[120 115 142 120 124 159 164 134 114 117 145 141 139 185  94 155 123 120
 108 152 112 154 140  93 171 151 113 132 189 181  95 133 210  63 110 156
 119 113 146 174  91  97 102  78 165 144 131 185 167 182 102  90 138 100
 133 139 121 126 101  78 124 131]  Lat
[139 102 133 108 140 171 159 120  78 174 145  95 117 142 121 185  91 152
 113 110 114 138 134 131  97 210  63  90 165 182 126 139 121 189 112 185
 123 164 133  94 115 154 155 100 131 141 156 123 101  78 113  93 144 119
 152 124 167 120 181 132 102 146]  ridu
[165 131 156  90 138 134 182 112 133  93 132  78 210 102  63 159 139 189
 119 110  91 155 152 185 133 171 113 131 174 146 142 123 120 115 124 108
 145 124 164 140 120 154  94 100 101 185 144 141  78 126 114 113 181 139
 102 121 167 117  97 152 120  95]  fidud
[100 181 131 120  95 126 108 171 112 141 139 174 138 145 142 185  78 131
 167 102  97  78 139 114  91 124 120 182 185 152 165 159 133 110 101 146
 121 152 117 113 120 155 189 102 134 113 140  95  90  63  93 133 132 124
 144 154 164 119 115 156 123 210]  Fopim
perm: [131 124  78 101 126 121 139 133 100 138  90 102 182 167 185 131 144 165
  78 102  97  91 174 146 113 119 156 110  63 210 133  95 181 189 132 113
 151 171  93 140 154 112 152 108 120 123 155  94 185 139 141 145 117 114
 134 164 159 124 120 142 115 120] | Lat
perm: [167 117  97 152 120  95 165 131 156  90 138 134 182 112 133  93 132  78
 210 102  63 159 139 189 119 110  91 155 152 185 133 171 113 131 174 146
 142 123 120 115 124 108 145 124 164 140 120 154  94 100 101 185 144 141
  78 126 114 113 181 139 102 121] | fidud
perm: [126 152  97 145 114 123 124 174 113 156 139 146 131 131 120 108 121 185
 139 151 182 171  91 110 112 117 142  93 120 181 100 185 102  78 144 155
 141 154 159 102 164 133 132  78 138 113 101 165 115 210  90 119 133 134
 120  94  95 189 124 167  63 140] | Lat
perm: [ 63  78  78  90  91  93  94  95  97 100 101 102 102 108 110 112 113 113
 114 115 117 119 120 120 120 121 123 124 124 126 131 131 132 133 133 134
 138 139 139 140 141 142 144 145 146 152 152 154 155 156 159 164 165 167
 171 174 181 182 185 185 189 210] | fidud
perm: [210 123 156 115 119 164 154 144 124 132 133  93  63  90  95 140 113 134
 102 189 155 120 113 117 152 121 146 101 110 133 159 165 152 185 182 120
 124  91 114 139  78  97 102 167 131  78 185 142 145 138 174 139 141 112
 171 108 126  95 120 131 181 100] | Fopim
perm: [102 134 113 140  95  90  63  93 133 132 124 144 154 164 119 115 156 123
 210 100 181 131 120  95 126 108 171 112 141 139 174 138 145 142 185  78
 131 167 102  97  78 139 114  91 124 120 182 185 152 165 159 133 110 101
 146 121 152 117 113 120 155 189] | Fopim
perm: [ 63  78  78  90  91  93  95  95  97 100 101 102 102 108 110 112 113 113
 114 115 117 119 120 120 120 121 123 124 124 126 131 131 132 133 133 134
 138 139 139 140 141 142 144 145 146 152 152 154 155 156 159 164 165 167
 171 174 181 182 185 185 189 210] | Fopim

[102  85 112 131  68  17 178 191  67  32  71 129  97 101] -> did
[115 116 117 119 115 117 122 115 120 121 116 119 116 116] -> Til
[178  32  85 129 192 102 101  97 131  71  68 112  67  17] -> Kilu
perm: [ 71  67  97  17 101  32  85 192 131 178 129  68 112 102] | Kilu
perm: [116 116 119 116 121 120 115 122 117 115 119 117 116 115] | Til
perm: [121 115 116 117 116 119 115 117 116 122 116 120 119 115] | Til
perm: [112 101 131  97 178  17  32 102  67  71 129  85 191  68] | did
perm: [129 101  32  71 191 178  85 131  17 102  67 112  68  97] | did
perm: [ 17  32  67  68  71  85  97 101 102 112 129 131 178 192] | Kilu
perm: [117 122 116 116 115 115 117 121 116 116 119 115 120 119] | Til

[143 127  87 130 126 127 168 128 126  97 135 104 129 127 128 164 127 129
  51 110 127 129 129 125 156 125 128 106 128 130 136 128 107 128 128 128
 136 133 129 127 136 128 125 136 129 137 128 126 139 183  92]  lodo
[136  88 125 105 138 127 159 126 125 109 127 128 136 128 128 153 127 164
 129 164 127 126 128 144 135 126 189  53 133 127 137 124 130 107 128 128
 134 129 107 127 127 130 130 126 129 129 127  98 127 135 127]  rop
[142  88 125 105 127 127 182 123 124  95 128 128 137 129 131 114 127 177
 130 164 124 125 128 150 130 121 178  21 138 126 140 124 130 107 127 127
 138 132 114 124 128 128 129 124 128 131 129  86 126 134 127]  nofen
[107 107 126 128 126 109 128 159 136 128 189 105 135 129 137 127 153 164
  88 130 130 136 125 144 127 127 127 133 127 124 127 128 135 128 130 134
 128 125 128 129 126 127  53 127  98 164 138 127 127 126 129]  mafo
perm: [127 135 127  98 127 129 129 126 130 130 127 127 107 129 134 128 128 107
 130 124 137 127 133  53 189 126 135 144 128 126 127 164 129 164 127 153
 128 128 136 128 127 109 125 126 159 127 138 105 125  88 136] | rop
perm: [129 126 127 127 138 164  98 127  53 127 126 129 128 125 128 134 130 128
 135 128 127 124 127 133 127 127 127 144 125 136 130 130  88 164 153 127
 137 129 135 105 189 128 136 159 128 109 126 128 126 107 107] | mafo
perm: [ 53  88  98 105 107 107 109 124 125 125 126 126 126 126 127 127 127 127
 127 127 127 127 127 127 128 128 128 128 128 128 129 129 129 129 130 130
 130 133 134 135 135 136 136 137 138 144 153 159 164 164 189] | rop

[141 113 119 130] : Dilar
[128 148 137 117] : ditap
[107 115 178 145] : finek
[128 134 128 136] : sozuf
[114 109 195 149] : bop
[116 104 128 124] : vip
[120 106 165 141] : movo
[115 111 174 143] : nisum
[128 124 117 104] : Pafe
[144 128 129 127] : kile
[ 76 123  38 110] : godof
perm: [124 128 104 116] | vip
perm: [117 137 148 128] | ditap
perm: [141 120 106 165] | movo
perm: [104 117 124 128] | Pafe

[198 167  22  69 110 104 167 102 124 131 121 115  86 162 139 138]  tisek
[117 139 141 118 130 138 112 133 133 149 177 125  95 160 108 148]  Gusiv
[131 167 101 115 110 124  86 104 139 138 121 167  69  22 162 198]  guzen
[144 141 115 151 143 135 143 129 137 137 158 127 115 141 109 121]  vake
[110 141 121 125 102 122 114 132 121 123 146 104 119 138 170 142]  Nev
[108 117 125 133 141 139 130 112 149 160 148 116 133 137  95 177]  daso
[ 95 149 118 112 133 139 160 125 117 177 130 148 141 108 133 137]  Bosi
[116  95 137 118 139 133 125 148 133 160 108 112 149 130 177 141]  Lobed
[122 158 127 129 124 131 136 144 127 124 189 101 123 124 103 133]  nelu
perm: [108 133 137  95 149 118 112 133 139 160 125 117 177 130 148 141] | Bosi
perm: [148 108 160  95 125 177 149 133 133 112 138 130 118 141 139 117] | Gusiv
perm: [109 115 115 121 127 129 135 137 137 141 141 143 143 144 151 158] | vake
perm: [114 170 138 141 142 125 121 102 119 104 122 123 146 110 132 121] | Nev
perm: [137 133 108 141 148 130 177 117 125 160 139 133 112 118 149  95] | Bosi
perm: [133 139 118 160 125 130 112 137 149 177 116 133 148  95 141 108] | Lobed
perm: [ 22  69  86 102 104 110 115 121 124 131 138 139 162 167 167 198] | tisek

[136 133 157 149 180 149] -> nanil
[150 167  80 196 117 192] -> nera
[150 196 167  80 117 193] -> Pizo
[138 172 165  67 116 183] -> Bolo
perm: [ 67 116 183 138 172 165] | Bolo
perm: [192 150 167  80 196 117] | nera
perm: [117 192 150 167  80 196] | nera
perm: [196 193 167 117  80 150] | Pizo

[119 155 175 154 112]  fonol
[ 83 172 134 162 170]  Kud
[175 154 155 120 112]  Nuv
[172 171 134  83 162]  dolu
[134 162 172 172  83]  Tiga
perm: [172 172  83 134 162] | Tiga
perm: [172  83 162 171 134] | dolu
perm: [172  83 134 162 172] | Tiga
perm: [112 119 154 155 175] | fonol
perm: [120 112 175 154 155] | Nuv
perm: [112 154 175 155 119] | fonol
perm: [171 162 134 172  83] | dolu

[157 138 160 164  53 139 143 156  76] -> zos
[ 99 136 112 100 133 158 113 122 148] -> Dopo
[148 157 112 133 113 122 136 100  99] -> mas
perm: [148 122 113 158 133 100 112 136  99] | Dopo
perm: [ 53  76 138 139 143 156 157 160 164] | zos
perm: [112 122 100 157  99 148 136 133 113] | mas

[125 175 175 176  20]  Gug
[189  77 139 138 177]  lomu
[ 97  92  87 123  95]  Ragev
[ 92  95  88 123  97]  pivi
[146 115 160 110 115]  bil
[ 86 155 171 143  78]  vab
[125 174 156 150  64]  zad
[ 99  93  71 129  69]  Rinen
[123 104  97 108 179]  reti
[146 138 125 128 132]  bavi
[138 151 128 110  91]  siz
[136 112 112 102  98]  Moz
perm: [110  91 138 128 151] | siz
perm: [150  64 174 125 156] | zad
perm: [ 87  92  95  97 123] | Ragev

[ 84 100 121 133 182 137  91 116 176 137  92 191  97  91 136  99  94 136
 216 137  93] -> Padi
[ 91 125 104 121 133 148 116 115 138 101 154  97 227 234 123 135 111 130
 133 104 115] -> Noko
[108 117 157 170  96 184 118 147 126 196 115  73 146 134  78 107 236 192
  75 192 225] -> Dov
[145  93 108 147 190 146 121  94 207 145 108 166 117 109  74 153  94 142
 193 144  94] -> pufe
[234 138 148 115 135 227 101 125 130 111 123 133 154 133 104 115 121  97
 117 104  91] -> noz
perm: [104  91 234 138 148 115 135 227 101 125 130 111 123 133 154 133 104 115
 121  97 117] | noz
perm: [148 227  97 133 101 111 104 123 115 104 115 133 121 138 130 234 125 154
  91 135 116] | Noko
perm: [225 192  75 192 236 107  78 134 146  73 115 196 126 147 118 184  96 170
 157 117 108] | Dov
perm: [ 94 144 193 142  94 153  74 109 117 166 108 145 207  94 121 146 190 147
 108  93 145] | pufe
perm: [ 91  97 101 104 104 111 115 115 116 121 123 125 130 133 133 135 138 148
 154 227 234] | Noko

[136 117 168 131  61 153 122  84 153  99 151  51 146 177 169 111 102  78
  56 230 102 157 129 104 143 188 105 145 143  14 137 176  43 148 173 128
 208 159 139 133  26 144  82 113 181 131 230  80  91 189 167  72 139 134]  Faz
[137 118 100 146 154 176 129 112 172 113  83 245 180 161 163  46 121 163
 150  82 201 197  84 136  97 167 168  81  45 102  91 173 232  18 140 168
 107 136 176  98  71 127 142 101 173 144 166  90  76 147 131 157  29  77]  Libi
[101 139 143 151 153 133 131 111 159  80 139  14 189 181 208  26  84  72
  43 168  61 145 137 128 117  82 143 134 157  99 176  91 169  78 177  51
 230 104 105 144 188  56 173 230 113 146 122 153 102 148 129 167 131 136]  kubub
[153 115 106 154 119 166 131 109 169 121  79 201 191 146 152  42  94 119
 140  82 195 198 105 136  90 139 196  68  41 113 102 186 208  28 187 151
  99 168 207 102  86 107 165  81 183 126 132 111  82 195  90 138  71  72]  Vodus
[100 179  87  44 130 122  44  17 140  77  63  59 100 150  83 146 187 184
  82  59 188 177 152 184 201 192 101 139 158 162 159 213  79 159  99 149
  35 145 169 174 129  92 135  98 153 138 183 121 166 115 115  60 103 178]  pazu
[153 131 136 144 148 176 129 128 173 145  80 230 230 137 153  43 101 131
 143  72 157 208 117 143  84 133 159  61  82 139  78 169 188  26 139 146
 113 151 181 102  56 105 111  99 177 167 168 104  51 188 122 134  14  91]  tano
perm: [131 136 101 139 143 151 153 133 131 111 159  80 139  14 189 181 208  26
  84  72  43 168  61 145 137 128 117  82 143 134 157  99 176  91 169  78
 177  51 230 104 105 144 188  56 173 230 113 146 122 153 102 148 129 167] | kubub
perm: [ 84 131 230  80 143 139 159 144 145 230 153 104 188 157 131 173 137 128
 117 148 176  91  43 105 153 101 111  51  56 167  78 146 113  14 181 122
 169  82 139  26 151 177 102 133  61 134 208 143 188 168  72  99 129 136] | tano
perm: [113 157  51 131  26  82 173  84 230 230 151 181 144 168 139 129  80 143
 159 122 105  72 139 167 146 189 133  78 111 102 148 134  43 177 153  14
 128  99 188 208 104 137 143  56 131  61 153 169 176  91 117 136 145 101] | kubub

[123 124 165 120 134 130 154 112 153 148 159 203 136 163 168 214 109 170
 206 141 134 101 191  98 183 187 120 142 166 143  90 127 140 204 191 136
 140 156 204 169 153 146 122 142 147] -> pigi
[153 120 204 148 140 169 101 146 187  98 124 203 191 163 204 183 159 134
 140 136 147 156 120  90 112 206 153 135 168 130 127 134 214 123 122 143
 170 141 154 142 165 166 191 109 142] -> fadag
[107 136 139  71 170  83 107 151 180  88 142 114 219 168  98 165  70 123
 181  42  46 183 150 172 110 152 131  51 104 141 124  89  61  60 128  53
  89 156 144 126 130 131 106 133  99] -> Roz
perm: [166 191 109 142 153 120 204 148 140 169 101 146 187  98 124 203 191 163
 204 183 159 134 140 136 147 156 120  90 112 206 153 135 168 130 127 134
 214 123 122 143 170 141 154 142 165] | fadag
perm: [142 109 191 166 165 142 154 141 170 143 122 123 214 134 127 130 168 135
 153 206 112  90 120 156 147 136 140 134 159 183 204 163 191 203 124  98
 187 146 101 169 140 148 204 120 153] | fadag
perm: [ 90  98 101 109 112 120 120 122 123 124 127 130 134 134 135 136 140 140
 141 142 142 143 146 147 148 153 153 154 156 159 163 165 166 168 169 170
 183 187 191 191 203 204 204 206 214] | fadag

[111 123 123 123]  gefem
[111 123 146 146]  Zuki
[130 140 140 140]  semod
[111 145 146 123]  riked
[227 110 108 108]  Peba
[147 110 108 227]  Sofe
perm: [110 227 108 108] | Peba
perm: [145 146 123 111] | riked
perm: [123 111 145 146] | riked
perm: [146 146 111 123] | Zuki
perm: [123 123 123 111] | gefem
perm: [123 146 145 111] | riked
perm: [146 111 146 123] | Zuki

[199 178 208 222 234 161 168 123 178 130 109 184 205 121 143 116]  muvo
[208 178 130 122 199 143 109 161 184 222 168 116 205 121 178 234]  diza
[208 178 130 216 199 158 109 161 184 222 168 116 205 121 178 234]  rin
perm: [234 178 121 205 116 168 222 184 161 109 143 199 122 130 178 208] | diza
perm: [109 184 205 121 143 116 199 178 208 222 234 161 168 123 178 130] | muvo

[109 111 123 157  87  92 154 109] : palo
[110 123 157 109  87 154 111  92] : dalu
[123 239 159  74 115  76 104 137] : ruzu
[115 123 239 137 104 159  76  73] : tari
perm: [ 73 115 123 239 137 104 159  76] | tari
perm: [110  92  87 157 109 154 123 111] | dalu
perm: [109 109 111 123 157  87  92 154] | palo
perm: [ 76 239  73 104 159 123 137 115] | tari
perm: [157 109  87 154 111  92 110 123] | dalu
perm: [137 104  76 115  74 159 239 123] | ruzu

[147 174 205 164 186  88 136 174 118 125] = Pavi
[107 109 120  99 135 121 117 138  86 109] = remar
[164 196 225 160 210  91 150 206 101 124] = menaz
[106 120 138 135 121  86  99 109 117 109] = pid
[144 109  84 129  98 190 158 106 169 166] = Punoz
[106 109 121 135  86 121 117 109  99 138] = sikot
[158 185 201 167 193 104 145 180 127 126] = bufu
perm: [180 185 158 104 193 167 201 126 127 145] | bufu
perm: [120 135  86 109 117  99 121 138 106 109] | pid
perm: [135 121  86  99 109 117 109 106 120 138] | pid

[205  80  91 206  60] -> Renu
[205  80  91 206 195] -> kun
[154  73  57 204 175] -> sak
[ 87 194 147  56  53] -> bef
[154  73  57 204 180] -> padod
[204  73  57 204 175] -> sufe
[ 91 241 114  41  43] -> pov
perm: [ 60  80  91 205 206] | Renu
perm: [ 53  56  87 147 194] | bef

[154 120 145  98] -> bifo
[136  71 119 102] -> fekan
[ 40  37 105 232] -> fisik
[112 108 132 120] -> fer
[136  71 191 116] -> Poped
[232 106  37  40] -> kase
[162 105 115 126] -> suke
[105 115 126 161] -> pek
perm: [126 115 105 162] | suke
perm: [ 40 232 106  37] | kase
perm: [ 40  37 106 232] | kase

[129 156 157 131  86 134 164 228 214 187  69 138 122  78 155 195  69 122
 130  96 101  63 130  98 125 165 109  98 169 142 118 131] -> Parup
[144 154 156 146  53  96 145 167 236 151 111 169 147 124 196 160 111 142
 148 138 127  63 148 123  88 135 113  95 189 141 111 125] -> mubi
[141 156 156 128 110 127 144 200 210 167  66 144 130 115 156 167  66 135
 121  97 103  71 121  86 113 167 112 120 148 142 119 118] -> taru
[104 152 143 143 118 116 147 180 200 162  99 148 117 137 187 172  99 101
 155  80 102 110 155  71 114 119 113 100 169 168 111 113] -> tagul
[145 155 159 145  75 100 145 172 232 152 106 164 145 122 188 163 106 143
 146 131 130  68 146 113  96 117 102  87 162 144 113 126] -> gelip
[155 152 106  87  96 131 126 145 100 145  75 146 232  68 188 113 117 143
 123 146 113 144 172 162 102 163 164 106 145 145 130 159] -> zutim
[146 172 149 139 111 123 154 196 227 153  69 115 138 133 165 147  69 133
 119 106  75  89 119  90 136 118 108  76 159 147 105 117] -> pepa
[102 113 117 159 163 143 145 145 106 172 164  68 145 106  96 122 126 162
 152 144  87 188 155 131 113 145 146 100 145 232 130  75] -> Logur
[111 146 135 164 107 115 142 190 202 161  64 152 142 118 152 165  64 165
 148 109 105 105 148  94 108 160 105  88 165 180 104 133] -> tusog
[121 154 156 127 101 130 163 226 214 186  72 135 126  85 164 196  72 122
 131  98 104  50 131  95 123 140 119 103 185 145 137 132] -> viriv
[195 132 135 123 145 104 119 103 131 130  85 214  72 186 101 156 131  50
 137 226 121 164 140 126 163  72 154  95  98 185 127 122] -> zekuf
perm: [113 117 106 159 145 162 122  96  87 152 145 163  68 146 155 144 126  75
 130 100 145 102 131 143 232 106 113 146 145 164 188 172] | gelip
perm: [131  72 130 104 119 214 226 127  50 135 163 185  72 103 123 121  85 156
 164  95 137 154 122 132  98 131 101 145 140 196 186 126] | viriv
perm: [109 164 190 108 104 133 146 105 105 160 148 148  64 118 152 111 115  88
 165 161 165 105 165 142 142 202 180  64 107 152 135  94] | tusog
perm: [ 53  63  88  95  96 111 111 111 113 123 124 125 127 135 138 141 142 144
 145 146 147 148 148 151 154 156 160 167 169 189 196 236] | mubi
perm: [145 172 102 145 146 232 106 117  87 164 113 126 100  68 159 143 145 188
 130  75 106  96 146 145 152 155 131 162 144 122 163 113] | gelip

[124 134 124 137 160] : Namul
[112 101 122  84  41] : betob
[ 93 101 175 170 153] : dava
[154  93 101 175 170] : Seto
[195 145 147 176  71] : zapoz
perm: [175 170 154  93 101] | Seto
perm: [ 93 154 175 170 101] | Seto
perm: [ 93 101 153 170 175] | dava
perm: [ 93 101 175 170 154] | Seto

[208 121  60  84 140  84 124  92 148  80  59 210 168  84 201  88  58 208
 135 157 151  94 207 151 178  50 189 119  80 201 105  69 198 161  79 189
 174  66 144  89 212  89  99  58 211  91  67] = siro
[ 92 208  60  89 105  69 168  84  91 124 178 161 151 140 135  79 211  99
  80 151  89 174 148  80 157  94 119  50  66 208 201 212  84 121 207 198
 189 144  58  84  58 210  59 190  67  88 201] = tomug
[201  80  58 212 210  59 140  79 207 198  66 189  70 211 119  80  88 208
 189  50  89 201 148 151  67  89  84  84 168 208 157  84 144  92  91  58
 124 151 105  99 161 178  60  94 135 121 174] = Nek
perm: [ 59  99 208 190 105  88 174  80 207  91 210 168  79 124  67 178  58  92
 189 212 140  58 201  50  60 121 148 151  84  84 135  89 151 161 157 198
  80 119 201  89  69  94 144 208 211  84  66] | tomug
perm: [ 59 161 178  67 208 144 157 189 151 105 211 212  84  99 140  60  89 148
 151  88 198  92  80  91 174  66 121  58 168 119  89  50 201  94  69 124
 135 189  79  84  80 208  84 207  58 201 210] | siro
perm: [135 198 105 124  89 201  58 161 121 148  79 119 151  50 189 144 174  84
 211 168  69 212  84  60  67 210 178 157  80 151  58  84 207 208  89  80
  94 140  99  59 189  66  92 208  88  91 201] | siro
perm: [ 67  91 211  58  99  89 212  89 144  66 174 189  79 161 198  69 105 201
  80 119 189  50 178 151 207  94 151 157 135 208  58  88 201  84 168 210
  59  80 148  92 124  84 140  84  60 121 208] | siro
perm: [201  88  67 190  59 210  58  84  58 144 189 198 207 121  84 212 201 208
  66  50 119  94 157  80 148 174  89 151  80  99 211  79 135 140 151 161
 178 124  91  84 168  69 105  89  60 208  92] | tomug
perm: [ 99  58 211  91  67 208 121  60  84 140  84 124  92 148  80  59 210 168
  84 201  88  58 208 135 157 151  94 207 151 178  50 189 119  80 201 105
  69 198 161  79 189 174  66 144  89 212  89] | siro

[ 82 117 120 148 159  50 136  99  99 147  26 100 131] : sorem
[131  99 100 148 146 136 120  82 117 159  50  99  26] : Neso
[ 82 117 120 148 159  50 136  99 136 109 157 173 153] : Sez
perm: [ 26  50  82  99  99 100 117 120 131 136 147 148 159] | sorem
perm: [ 82 120  26 147 100 148 136 131 159  99  99 117  50] | sorem
perm: [157 173 153  82 117 120 148 159  50 136  99 136 109] | Sez
perm: [109 136 157 120 159 148 117  99 173  50  82 136 153] | Sez

[115 100 129  69 182  52] -> baki
[184 174 176 212  66 140] -> Gedo
[167 168 122 186 115 190] -> Fos
[115 100 129  69 182 101] -> sifi
[ 52  69 115 100 129 183] -> rof
perm: [101 182  69 129 100 115] | sifi
perm: [182  52 115 100 129  69] | baki

[114 114 105 162 108  75 164 130 129] -> Metis
[130 124 126 124 125 132 138 127 131] -> ripom
[107 129  72 168 131 145 166 131 120] -> deka
[145 168 107 129 131 131  72 120 165] -> Fofog
[126 143 182 126 228 135  60 134  92] -> zipo
[ 19 115 149 162 152 117 105 108 114] -> Sasu
[132 139 141 117 144 145  88 129 122] -> Geva
perm: [122 129  88 145 144 117 141 139 132] | Geva
perm: [117  19 105 162 149 114 115 108 152] | Sasu
perm: [166 131 120 107 129  72 168 131 145] | deka
perm: [ 72 107 120 129 131 131 145 165 168] | Fofog
perm: [114 108 105 117 152 162 149 115  19] | Sasu
perm: [ 72 107 120 129 131 131 145 166 168] | deka

[129 112 119 124 117 130 134 127]  fabiz
[ 92 168 136 177 154 157  93 172]  nak
[136 157 172 177  92 168 155  93]  dev
perm: [ 92  93 136 155 157 168 172 177] | dev
perm: [172  93 157 154 177 136 168  92] | nak

[141 140 171 183 143 157 125 130] : liku
[ 78 125 127 117  97  94  84  47] : zurog
[117  91  81 128 161 132 200 142] : kidop
[128  81 200 161 132 142  92 117] : meval
[ 81 121 116 106  96 100  87  58] : tulos
[ 75 169 139 148 103 115  85  45] : Kof
[109  67 184 155 118 127  69  92] : Bufil
perm: [ 81  92 117 128 132 142 161 200] | meval
perm: [142 200 132 161 128  81  91 117] | kidop

[102  89 203  96  75 146 176  99 197 179 221  78] : Vid
[ 78  96 197 179 176  75  88 102 221 203  99 146] : nom
[ 78  75 176 102 197 180 146  96 203 221  89  99] : fabo
perm: [ 96 203 221  89  99  78  75 176 102 197 180 146] | fabo
perm: [ 99  89 221 203  96 146 180 197 102 176  75  78] | fabo
perm: [179 176  89 102 203  96  75 197  99 221 146  78] | Vid
perm: [146  99 203 221 102  88  75 176 179 197  96  78] | nom
perm: [ 88  75 179  78 197 221 146 203  99  96 102 176] | nom
perm: [146 176  99 197 179 221  78 102  89 203  96  75] | Vid

